[[ 69 -42  55]
 [ 48  55  26]
 [ 35 -53  43]
 [ 13 -10  40]]
|
[[ 55  26]
 [-53  43]]

[[ -5 -70 -16]
 [ -2  15  39]
 [-15 -61  14]]
|
[[ 15  39]
 [-61  14]]

[[ 66  32  77  21]
 [-10 -14  -5 -25]
 [-11  -6  70 -53]
 [  4 -44  75 -67]]
|
[[-14  -5]
 [ -6  70]]

[[-21 -69 -63  50 -78]
 [ 49   3 -11  -3  29]
 [-89 -18  13 -57 -56]]
|
[[  3 -11]
 [-18  13]]

[[ -2  55   3  37  -6]
 [-50  19  36  41 -14]
 [-12  53  19  40 -13]
 [-38 -65  40   4  73]
 [-36 -16   0 -50  43]]
|
[[19 36]
 [53 19]]

[[ 47 -57  -8 -38  -2]
 [ 46 -56 -33 -24 -35]
 [-42  22 -12 -47  34]
 [-17  33 -28 -23  69]
 [ 35  50 -56  49 -30]]
|
[[-56 -33]
 [ 22 -12]]
---
[[-18 -17  75   7]
 [ 41 -14  -8 -34]]
|
[[-17  75]
 [-14  -8]]

[[  6  53  46  82]
 [ 13 -43 -11   7]
 [ 33  54 -25  73]
 [ 26  65 -16  13]
 [ 75  56 -30  61]]
|
[[ 53  46]
 [-43 -11]]

[[ -3  37  -5 -54]
 [-77 -74 -60   3]
 [-43 -37 -51  11]
 [-65 -31 -81 -72]
 [-22 -28 -64 -47]]
|
[[ 37  -5]
 [-74 -60]]

[[ 39  39  15]
 [ 10  19  -1]
 [ -8 -70  30]
 [ -8  -4   2]]
|
[[39 15]
 [19 -1]]

[[ 11  88 -16  73  40]
 [ 11 -71  45 -33 -40]
 [  5 -11  22 -20  57]
 [ 14 -48  48 -44  31]
 [-22  20  80 -74 -41]]
|
[[ 88 -16]
 [-71  45]]

[[ -5  53 -37 -19  58]
 [ -9  37 -10  23  50]
 [ -6  45  -9  15  41]
 [ 19  73 -13   6  54]
 [ -1  62 -30 -21  46]]
|
[[ 53 -37]
 [ 37 -10]]
---
[[  8  22 -38 -64 -48  -9]
 [  9 -24  22  48  39 -27]
 [-10 -27  24  53  45 -10]
 [ 18 -23  20  44  35 -35]
 [ 59  -3  -2  -2  -2 -66]
 [ 17  22 -38 -64 -48 -17]
 [-50   9 -24 -33 -20  41]
 [-66  -2 -12  -9   0  51]
 [ 17  22 -38 -64 -48 -17]
 [  1  22 -38 -63 -46  -2]
 [ 63   7 -16 -28 -23 -65]]
|
[[  8  22 -38 -64 -48  -9]
 [-10 -27  24  53  45 -10]
 [ 59  -3  -2  -2  -2 -66]
 [-50   9 -24 -33 -20  41]
 [ 17  22 -38 -64 -48 -17]
 [ 63   7 -16 -28 -23 -65]]

[[ 14 -15   8  82  64 -44   2 -35  -3]
 [-54  57  36 -13  -4  28  14  42   6]
 [  0   9  15 -14  20  11  50   7  -6]
 [-18 -29 -42  52  16  -3   5 -23 -42]
 [-24 -15  22  43  -1  40  27 -53  77]]
|
[[ 14 -15   8  82  64 -44   2 -35  -3]
 [  0   9  15 -14  20  11  50   7  -6]
 [-24 -15  22  43  -1  40  27 -53  77]]

[[ 17 -30  -1]
 [-45 -28 -43]
 [-67 -39 -64]
 [-57 -34 -46]
 [ 10 -20  -1]
 [ -1  35  -6]]
|
[[ 17 -30  -1]
 [-67 -39 -64]
 [ 10 -20  -1]]

[[ 35 -18  31  90  30  30  78  67  60 -53 -40  48  74]
 [-30 -40  50   1  62  -1  68  24 -11 -23  52  52  25]
 [-30 -55  14  -7  15  -8  27  -7 -19  40  76  13   0]
 [ 62  81   3 -31 -20  28 -66   2 -24  44 -46  -9 -22]
 [  3 -19   9   7   1   2   4   8   2  38  17   7   5]
 [-32 -22  60 -22  69  -9  49  23 -14 -16  34  52  11]
 [ 47  19  49  73  50  37  73  77  52 -77 -66  62  72]]
|
[[ 35 -18  31  90  30  30  78  67  60 -53 -40  48  74]
 [-30 -55  14  -7  15  -8  27  -7 -19  40  76  13   0]
 [  3 -19   9   7   1   2   4   8   2  38  17   7   5]
 [ 47  19  49  73  50  37  73  77  52 -77 -66  62  72]]

[[-15 -17  30  54  22]
 [ 11  -7   9  33  15]
 [  4  -4  16  11  30]
 [-17  17 -12 -67  -8]
 [-43  -2  11 -14 -10]
 [  0  -7  10  45   4]]
|
[[-15 -17  30  54  22]
 [  4  -4  16  11  30]
 [-43  -2  11 -14 -10]]

[[ 16  32  25 -15  18 -17]
 [  9 -37 -89  33 -32   0]
 [ -7 -23  -9   8 -10  13]
 [ 16  26   0  -7  10 -17]
 [ 29  24 -33   2   2 -22]
 [-23 -16  18  -1  -1  15]
 [ 15  22  27 -12  14 -10]
 [ -9 -33 -41  18 -20  12]
 [-33 -20   1   5  -7  10]
 [ 24  25  -3  -6   9 -17]
 [-20 -11  40  -7   5  16]]
|
[[ 16  32  25 -15  18 -17]
 [ -7 -23  -9   8 -10  13]
 [ 29  24 -33   2   2 -22]
 [ 15  22  27 -12  14 -10]
 [-33 -20   1   5  -7  10]
 [-20 -11  40  -7   5  16]]

[[ -8  -8 -33 -11   4 -24  15  65  16   9 -21   7   9 -27]
 [-14  16  13   0  27  26  22 -15  -8 -19 -27  -1 -15 -15]
 [  0 -11  35   6 -62 -12  27 -18  28 -21 -13  15  19   8]
 [ 13   8 -32 -13 -14 -24  20   4 -41  17  15 -21 -35   4]
 [ 13 -16   3   8  35  26  -9  -8 -18  41   3   9  30  25]]
|
[[ -8  -8 -33 -11   4 -24  15  65  16   9 -21   7   9 -27]
 [  0 -11  35   6 -62 -12  27 -18  28 -21 -13  15  19   8]
 [ 13 -16   3   8  35  26  -9  -8 -18  41   3   9  30  25]]

[[-92 -48  28  38  31  54   3   7  19  60  57]
 [-77  37  59   0  24 -36  19 -71  29 -10 -22]
 [ 66  -2 -46 -66 -70  66 -47 -47 -40  88  84]
 [-78 -77  57  32  34 -11  37 -64  59  18   9]]
|
[[-92 -48  28  38  31  54   3   7  19  60  57]
 [ 66  -2 -46 -66 -70  66 -47 -47 -40  88  84]]
